128 stands for zero in the data rows.
Each row of this table is followed by its label. One hidden rule gives the labels. It looks at one to three of the table's principal directions, none of them among the few with the most spread.
[136 166  43 164  31  59 197  62  68 195 147 114  56 126  58 202  49 195
 153 173 159 144  71   8  91  67 143  77 119 219 141  54  86 141 221 126
 128 179 147 201 255 170 218 225 138 109  92 146] 3
[ 89 113 131 118 118 106 145  95 146 130 119 126 101 129 135 129  87 142
 133 110 117 138 100 124 117 109 112 120 134 127 123 112 109 128 123 123
 118 139 125 148 136 110 124 153 148 100 177 131] 1
[167  89 165  82 189 192  72 164 139  72 107 150 182 155 178  84 195  73
  99 163  89  95 173 188 167 155  97 173 141 124 127 176 192 155 121  96
 117  84 102  89  49  89  54  77  97 153 117 120] 3
[148 122 130 102 126 153 114 152 113 132 134 150 181  58 160  62 198 134
  79 148 132 139  95 172 182 141 123 138 113 164 104 143 166 124 110 150
 137  57 181  56  61 111 103  50  95 173  91 188] 0
[ 45 116 166 134 121  96 152 101 186 143 117 134  94 105 132 132  87 140
 130  41 126 157  90 141  93 105 151 111 119  78 122 106  87 110  78 137
 109 127 133 165 127 117 140 146 168  90 210 123] 0
[162 162 109 132  79  79 159 166 101 166 151 141 117 105  92 171 108 149
 133 159 119 111 114  73 135  97 126  90 116 179 142 147 145 126 146 142
 105 128 170 118 191 200 195 187  94 163  53 159] 2
[176 167  99 170 125 132 117 107  94  99 117  88 105 227 106 158  90 143
 201 150 153  89 184  87 102 135 119 117 177 121 118 120 114 128 152 135
 154 242 108 125 184 163 124 175 129  79 121  88] 1
[189 203 129 149 123 101 107 190 120 126 124 132 139 171  98 146 117 151
 163 136 145  73 168  97 114 108 144  94 141 127 121 149 153 130 126 134
 135 174 137  95 166 188 184 163  98 130  80 124] 0
[107  98 128 187 138 136 151  41 114 131  98  73  66 173 111 173  89  96
 176  52 142 164 173 113  72 144 164 171 130  58 148 103  57 108 138 130
 144 191  66 224 174 140 117 178 191  46 166  35] 3
[139 177  88 149  94  92 148 131 108 145 132 103 102 142  84 161  82 162
 169 143 154 125 122  78 106 110 133  97 147 157 132  97 102 124 155 128
 137 169 139 126 176 155 187 179 151 111 105 128] 0
[125 144 160 133 139 119 107 140 150 127 117 137 135 139 129 140 132 144
 130  86 123 124 141 144 115 109 147 130 109  97 131 138 136 140 107 106
 123 137  95 156 133 128 167 128 126 117 146  98] 1
[143 152 117 110 106 107 130 165 120 139 148 138 148 118 123 112 136 159
 112 168 126 119  90 130 153 110 104 102 133 168 118 143 154 129 146 144
 129 109 158  86 135 140 148 126  85 162  98 179] 0
[111 113 151  79 112 127 122 154 152 131 134 173 158  70 135 128 167 132
  80 136  98 139  90 147 155 104 119 128 107 185 143 119 172 165 115  78
  75  44 141 118  88  97 157 116 136 164 118 160] 2
[133 125 103 123 100  87 162 110  99 150 127 109  96 122 107 160  80 140
 145 146 106 138 112  93 122 104 109 127 126 167 145 128 115 133 166 118
 118 137 121 151 171 148 174 190 140 117 107 125] 1
[105 115 188 153 157 119 124 138 167 135 100 106  94 160 134 172  98  97
 151  41  93 138 169 151 100 116 150 152 108  15 153 200 101  99  95 134
 125 157  77 214 164 175 146 176 112 106 144  62] 3
[ 31  86 166  76 153 121 127 136 203 139 135 167 140  53 174  71 128 123
  62  95 107 157  62 188 143 126 122 125  97  86 121 133 123 115  81 130
 122  43 141 126  54  56  89  59 130 160 215 178] 0
[167 135 124 121 141 117 114 141 112 120 100 115 112 175 120 152 101  99
 145 156  96  93 173 109 114 113 126 153 136 121 156 168 145 140 175 101
 134 140  86 160 161 154 143 179 109 123  96 106] 0
[116 144 155 135 138 112 127 157 166 134 121 145 115 129 135 126 104 120
 134  89 133 106 140 121 118 121 138  99 127  73 120 151 123  99  82 156
 123 144 154 121 136 160 114 144 113 130 142 131] 3
[ 95  78 154 112 159 144 124 112 155 119 111 119 109 129 166 125 110  90
 116 104  91 141 140 159 139 138 107 160 119  68 141 176 114 109 111 128
 129 121 101 172 114 116  75 127 116 129 162 109] 3
[148 138 100 168 125 157 117  78  98 116 125 105 126 167 112 125 150 136
 149 122 181 138 150 118 110 151 148 141 145 125 119  73 111 130 149 129
 157 168 108 133 140 111 104 112 158  90 136  95] 3
[109  88 146  93 168 152 107 129 150 108 123 132 148 116 170  86 144 108
  96 126 108 140 124 181 157 147  94 157 119 104 124 149 137 127 114 119
 134  94 100 123  72  74  73  82 124 138 164 125] 1
[ 81 116 150  92 128 142 122 145 165 135 138 158 165  55 158  77 168 158
  80 113 128 164  57 180 159 118 124 115 108 147 102 112 136 135  90 125
 116  59 163  99  56  70 130  56 127 157 157 174] 0
[121  83 154  94 188 149  98 136 146 104 112 129 139 144 174  97 132  80
 113 133  93 116 161 173 146 156  98 171 124  62 143 185 148 115 120 118
 148 105  87 127  87  97  60  98 106 145 156 109] 0
[152 162 112 159 127 100 131 128 101 149 119 104 115 148  97 147 107 138
 146 123 136 123 146 109  92 115 171 138 112 116 137 133 110 130 173 130
 162 152  90 169 172 155 194 145 123 110 107 106] 0
[147 113 123 136 115 152 143 124 109 149 140 147 137  89 121 138 171 128
 108 124 144 155 115 113 143 127 139 121 103 161 126  98 131 136 126 125
 105 101 151 139 128 128 132 119 134 146  85 115] 3
[170 183 134 156 117 132 109 176 122 136 130 131 150 136 113 131 156 149
 140 121 155 109 142 122 132 119 157 104 128 119 113 147 143 119 114 150
 139 147 158 104 144 176 163 122  89 145  75 137] 2
[130 169 172 141 177 183  61 160 187 102  87 155 166 126 166  69 172 137
 123  60 174 109 155 172 123 130 182 113 124  52  80 117 131 123  48 127
 151 138 144 109  53  95  99  44 125 115 164 112] 1
[154 165  95 187 101 109 149  92  82 154 118  84  97 136  82 169 106 149
 177  95 166 149 151  86  91 126 173 134 124 126 135  94  83 117 148 135
 153 181 115 162 182 168 194 166 169  83  97  83] 0
[124  94 112 139 134 128 154  98  94 116 139  84 115 145 119 139 117  99
 152 140 112 147 145 135 123 166 109 165 147 131 143 136 104 117 150 144
 137 142 105 121 130 134 112 143 158 107 130 109] 2
[144 154 147 129 152 116  94 153 136 129 103 120 139 134 143 112 122 129
 126 108 113 110 155 157 128 119 147 151 109  74 130 186 139 119 124 128
 163 131  95 142 125 142 152 109  90 132 125 123] 0
[ 98  86  80 137  90 140 181  60  83 128 157  82 111 115 101 142 133 132
 144 154 142 192  84 121 130 158  99 145 160 204 135  58  86 133 167 131
 115 121 137 116 125  97 119 143 200  99 132 129] 2
[164 124 146 130 153 164  94 163 127 129 136 155 161 126 153 105 189  99
  97 136 139 107 160 147 158 154 137 137 109  80 130 174 170 107 111 151
 147 103 143 106 116 147  71  79  63 183  88 135] 3
[110  82 200 114 188 167  93 151 164  96  95 100 140 155 179 116 153  78
 144  69  79 144 169 213 149 154 103 183 139  18 143 226 136  96  73 130
 132 118  94 132  80 134  79 120 106 127 142  79] 1
[126 177 155 180 181 164  67 122 189  71 101 153 129 236 119 112 127 102
 146  81 189  51 213 119  43 146 213 111 156  44  99  71 117 146 104 121
 153 206  80 154 123 104  76  90 155  63 224  89] 2
[ 87 121 132  89 133 103 131 157 175 147 147 181 119 102 149 113  94 126
  86 157 117 100  97 109 137 112 111  84 110 107 132 144 145 115 117 136
 123  97 159 126 133 115  91 117  85 184 161 182] 3
[185 156  74 157 120 142 117  83  73 121 115 111 122 165 110 126 125 148
 153 163 172 111 158  85 114 133 143 133 140 163 115  77 123 147 176 116
 164 182 109 133 155 118 127 125 143  94 110 104] 1
[ 88  97 164 152 148 126 149 133 162 145 129 101  91 149 141 142  99  97
 139  68 115 153 128 149 118 136 123 129 125  23 133 187  83  69 103 186
 137 151 122 177 160 169  89 159  97 125 148 100] 3
[204 134 159  97 169 157  81 206 122  79 108 140 180 156 157  97 171  80
 119 171  82  65 189 166 168 143 101 156 148 142 122 214 196 144 118 127
 116 110 129  61  78 158  99 114  72 156  68 144] 0
[222 156 122 150 140 142  99 159  83  91 117 106 135 205 121 160 129  97
 174 169 112  62 226 103 139 149 110 146 158 125 139 195 164 130 138 134
 135 199 113 101 166 204 116 170  85 126  56  99] 3
[151  93 157 102 146 147 122 134 115 103  87  91 135 115 169 116 132 103
 144 110  66 144 145 180 173 129  81 180 141 129 126 205 135 123 101 124
 111 119 124 114  82 145 118 148 121 111  96 110] 1
[157 194  96 143  94 119 114 126 110 141 145 157 160 133  97  98 166 214
 122 143 204 122  80 104 115  96 154  74 131 198  85  27 148 162 151 118
 140 137 151  85 136  92 178  94 137 116 127 150] 1
[ 62  77 105 113  94  91 194  85 122 168 157 115  87  51 127 155  77 128
 110 129  98 184  73 113 142 131 100 131 100 150 151 127  83 107 129 142
 111 100 144 164 145 124 137 148 154 144 147 152] 2
[101 108 176 120 152 157 105 132 171 107 116 141 140 135 156 122 154 121
 127  78 122 139 135 167 134 131 123 133 131  80 123 136 136 127  73 114
 108 123 121 132  93 107  98 112 136 121 164 100] 3
[125 147 133 143 131 125 121 127 131 115 117 116 130 143 103 147 127 124
 148 110 129 125 150 128  94 128 164 141 134 136 137 105 118 152 134 100
 123 136  98 143 122 123 177 135 171  97 139 105] 2
[150 152 141 116 108 130 126 185 140 135 145 164 160 101 119 121 168 140
  98 143 130 115 102 127 148 107 132  95 123 179 113 127 161 144 117 135
  93  89 174  93 116 146 152 122 100 163  84 169] 2
[106 132  87 130  54  93 185 102 101 177 158 132 115  46  97 135 124 166
 101 142 146 174  47  95 139 106 134 103 111 217 125  76 108 126 150 149
 108  86 188 122 149 137 174 140 147 142 100 189] 2
[132 110 175 140 192 154 107 172 148 106 114  91 136 182 156 105 138  78
 151  98 104 121 173 189 128 163 121 158 147  17 126 222 118  81 107 177
 162 145 104 117 107 158  80 116  83 130 127  95] 0
[192 178 144 161 161 139  85 168 130  96 110 142 136 209 113 155 126 109
 171 127 142  49 225  94  93 133 165 114 142  87 127 145 155 141 114 116
 135 201 105 123 156 173 136 146 111 113 109  80] 2
[123  76 107  89 152 142 128 103 104 132 124 124 135  90 160  89 140  98
  99 165 112 149 119 149 159 156  98 171 116 127 145 139 139 118 155 118
 153  71 118 113  87  81  73  90 130 155 127 138] 0
[ 84 120 155 101 150 101 130 155 176 135 124 145 114 127 158 105  83 123
 120 121 101 108 107 141 125 113 112 103 128  69 122 176 127 100 104 153
 137 122 145 123 123 130 102 129  89 148 172 158] 0
[131 145  91 133  84  86 157 114  96 161 145 113 101 128  96 166  92 163
 143 160 129 140  99  86 123 103 116 111 125 163 147 120 119 128 176 125
 134 142 129 148 192 152 180 177 120 136 100 139] 0
[188 180  99 140  99 132 117 146  89 122 128 126 146 135 105 140 145 166
 165 159 159 107 143  92 141 122 125 101 152 186 115 102 152 143 124 116
 125 161 168  69 137 154 167 142 134 129  67 130] 1
[140 115 158  80 137 137 115 197 145 117 138 147 168 103 148 108 169 114
  99 152  90 125 110 169 178 125  83 129 133 152 133 179 176 131 109 124
  95  63 153  73  83 131 120 122  92 179  87 161] 2
[ 61  70 131  67 163 168 114 126 163 136 143 155 171  33 194  24 182 124
  47 140 136 181  51 208 185 161 100 144 103 107 109 120 134 104 102 142
 158  16 159  80  13  21  38   0 119 188 179 188] 0
[141  89 156  70 155 181 100 166 153  97 126 171 177  83 183  85 184 106
  75 153  96 122 119 173 197 136  78 134 120 166 110 152 177 150  84 108
  85  67 156  84  42  86  66  76 105 172 114 153] 3
[128 190 103 170  81  83 157 131 123 188 126 124  96 101  95 142  87 185
 136 103 167 138  82  79 100  77 182  75 103 129 106 110  86 106 144 169
 152 158 170 169 195 178 206 152 101 124 102 154] 1
[ 86  87 163  58 150 143 115 155 173 125 129 185 175  36 172  70 175 119
  49 127  93 147  74 187 165 120 119 139  91 163 119 123 164 158  94  94
  92  12 143 102  26  50 116  51 136 170 159 175] 2
Which label does each new row get?
[140 145 110 144 112 124 135 116  97 144 131 116 140 107 108 117 153 150
 132 124 155 150 111 129 119 130 156 134 123 155 121  94 122 132 146 131
 145 114 136 109 122 123 168 109 150 118 108 130] -> 0
[150 125 129 121 133 159 109 124 116 135 126 153 155  97 161  88 175 152
 120 124 161 135 116 137 164 136 120 113 119 118 102 117 155 114  90 139
 144 118 177  77  97 111  87  77 106 153 111 132] -> 3
[140 201  83 182 112 109 106  83 117 138 123 122 106 168 105 126  89 187
 160 112 211 102 149  78  87 122 172  94 129  93 104  65 100 118 135 137
 191 220 114 146 182 125 139 111 138  88 170 114] -> 1
[159 137 102 199 125 154 140  79  82 121 121  77 101 191  97 153 129 114
 185 109 174 136 175  99  90 160 161 142 158 102 123  97  85 108 151 160
 160 205 116 146 173 164 110 152 156  74 111  73] -> 2
[121 162  60 192  69 117 163  51  87 153 148 101  96 135  63 162 114 169
 139 130 196 160 103  70  77 123 184 116 127 190 123  15  69 148 192 130
 146 170 112 186 190 119 179 137 188  77 139 124] -> 2
[234 194  84 170 133 128  95 137  68 104 114  98 124 233 106 137 108 140
 194 178 170  57 212  75 117 140 120 117 171 120 116 141 148 121 167 145
 180 238 115  89 190 184 117 164  93 104  74  97] -> 1
[136 130 108 102 112  98 143 150 120 143 147 147 123 107 138 114  99 132
 108 179 114 102 106 104 156 121  91 102 126 150 126 160 148 111 138 158
 131 118 170  94 145 151 104 137  79 170 110 186] -> 3
[ 91  81 149  99 140 134 136 113 151 115 137 174 137 106 147 110 142  90
  81 146  96 111 115 137 119 136 141 137 116 149 131 118 150 154 128 118
 101  77 133 130  94  94  89  95 132 142 174 164] -> 2
[151 160 114 101 133 145  92 155 138 121 124 166 163 111 153  72 152 160
  99 167 154  98 108 131 157 115 120  96 129 155  93 112 164 140 121 124
 144 112 165  76  89  93 103  71  93 158 125 176] -> 1
[143 146 144 155 141 157 108 131 139 120 115 140 133 136 129 135 150 128
 150  85 164 121 164 118 118 138 157 113 128  92 116 105 125 122  79 125
 125 157 143 122 119 135 118 118 148 114 126  88] -> 3
[142 123 100 122  82 118 158 115  89 152 143 125 135  77 105 139 151 145
 105 154 122 161  86 116 147 113 126 136 114 218 135 102 131 150 164 119
 105  85 145 129 135 131 175 138 141 139  79 155] -> 2
[123 133 133 135 108  75 156 119 132 137 117 122  73 147 113 199  40 123
 162 118  81 101 155  75 106  95 118 116 122 121 154 168 113 129 125 118
 100 184 113 188 201 190 172 222 124 109 130 108] -> 3
[ 84 160 114 196  99 116 146  55 130 155 113  83  91 133  86 146 110 174
 162  33 196 190 105 123  66 116 198 131 123  95 117  40  48 117 130 132
 157 171  97 197 161 113 187 136 206  46 180  80] -> 0
[182 118 190  83 167 181  71 207 144  78 103 143 196 135 178  92 208 100
 116 134  79 102 161 204 193 134  85 157 147 130 118 214 205 142  77 110
  95  85 142  54  47 137  97 102  78 161  73 130] -> 1
[174 163 112 140 111 115 127 146  93 148 122 131 142 106 113 123 143 146
 127 143 136 117 129 111 130 113 158 124 112 160 120 135 143 135 147 135
 142 122 148 113 139 159 180 122 106 140  72 144] -> 0
[173 171 125 202 121 101 139 114  96 136 115 104  87 214  74 195  91 120
 191 103 144  88 196  64  52 116 194 121 134  94 140 127 106 130 163 141
 143 223  92 186 228 209 187 202 128  77 105  67] -> 2
[154 126 111 122 110 135 132 134  99 144 138 126 139 108 120 142 154 141
 120 155 128 148 113 120 152 121 116 131 115 166 139 127 142 137 152 114
 122 106 132 131 139 131 152 132 116 154  76 127] -> 3
[163 140 147  92 154 140  87 191 136 108 140 158 177 143 172  79 159 142
 110 175 114  83 129 161 181 133  78 107 136 115 104 194 192 120 104 151
 144 123 158  47  98 132  81  82  39 185 109 170] -> 1
[159 105 101 149 128 137 141  81  74 134 111  77 106 142 130 127 120 109
 146 130 127 153 147 129 135 146 115 175 132 119 136 146 104 107 168 147
 161 149 102 152 149 144 104 147 129 101  99  98] -> 1
[177 158 118 150 108 104 135 137  79 142 133 117 136 140 101 150 138 150
 156 140 130 117 142 107 121 119 143 127 126 153 132 139 147 135 150 134
 137 148 131 107 165 175 190 152 113 128  74 119] -> 0
[ 84  52 146  28 157 157 111 135 164  97 126 169 163  75 194  69 154  94
  54 186  62 132  83 189 188 135  60 159 125 172 135 151 176 159 126  83
  96  20 129  96  28  36  52  70 118 177 168 188] -> 1
[116 158 124 180 107 116 140 103 128 144 132 103  99 155  94 174 107 159
 181  74 172 148 139  98  93 126 154 105 136  88 131  91  89 108 106 135
 136 192 126 153 179 155 164 165 163  92 138  79] -> 3
[139 124 114 134 112 127 143 118 114 131 146 148 124 122 127 138 124 130
 123 153 133 110 129  95 135 132 121 106 126 154 121 119 136 129 123 143
 117 146 159 117 148 145 107 129 114 142 119 146] -> 3
[148 186  85 144 129 119  96 106 124 139 113 141 123 140 122 104 103 177
 128 138 190 103 134  91 107 110 159 103 114 119 106  71 121 137 151 110
 180 167 110 145 146  91 139  95 131 112 154 125] -> 1
[117  95 140  67 163 112 114 137 154  91 102 134 114 146 166 126  65  94
 126 165  53  87 155 136 144 120  67 150 140 129 146 183 148 147 128  86
 108 128  91 135 103 104  97 158 125 127 166 131] -> 1
[149 171 148 180 147 105 112 135 138 128 107 111  93 211 113 172  76 130
 186  83 137  84 196  97  77 116 165 113 131  32 132 167 109 106 116 144
 157 229  91 179 203 192 153 178 101  94 140  68] -> 1
[130 147  89 147 107 134 121  68 107 134 137 150 135 115 108 115 150 165
 112 131 190 134 116  98 106 130 165 120 113 173 114  20 126 160 147 100
 142 133 117 133 128  71 133  84 179 103 163 125] -> 3
[ 67  54 193  77 194 145 107 129 189  95  99 134 133 110 188 101 122  61
  94  85  53 137 147 208 140 147 105 190 112  54 150 196 133 125  84 102
 112  72  74 159  52  80  70  99 138 127 201 111] -> 0
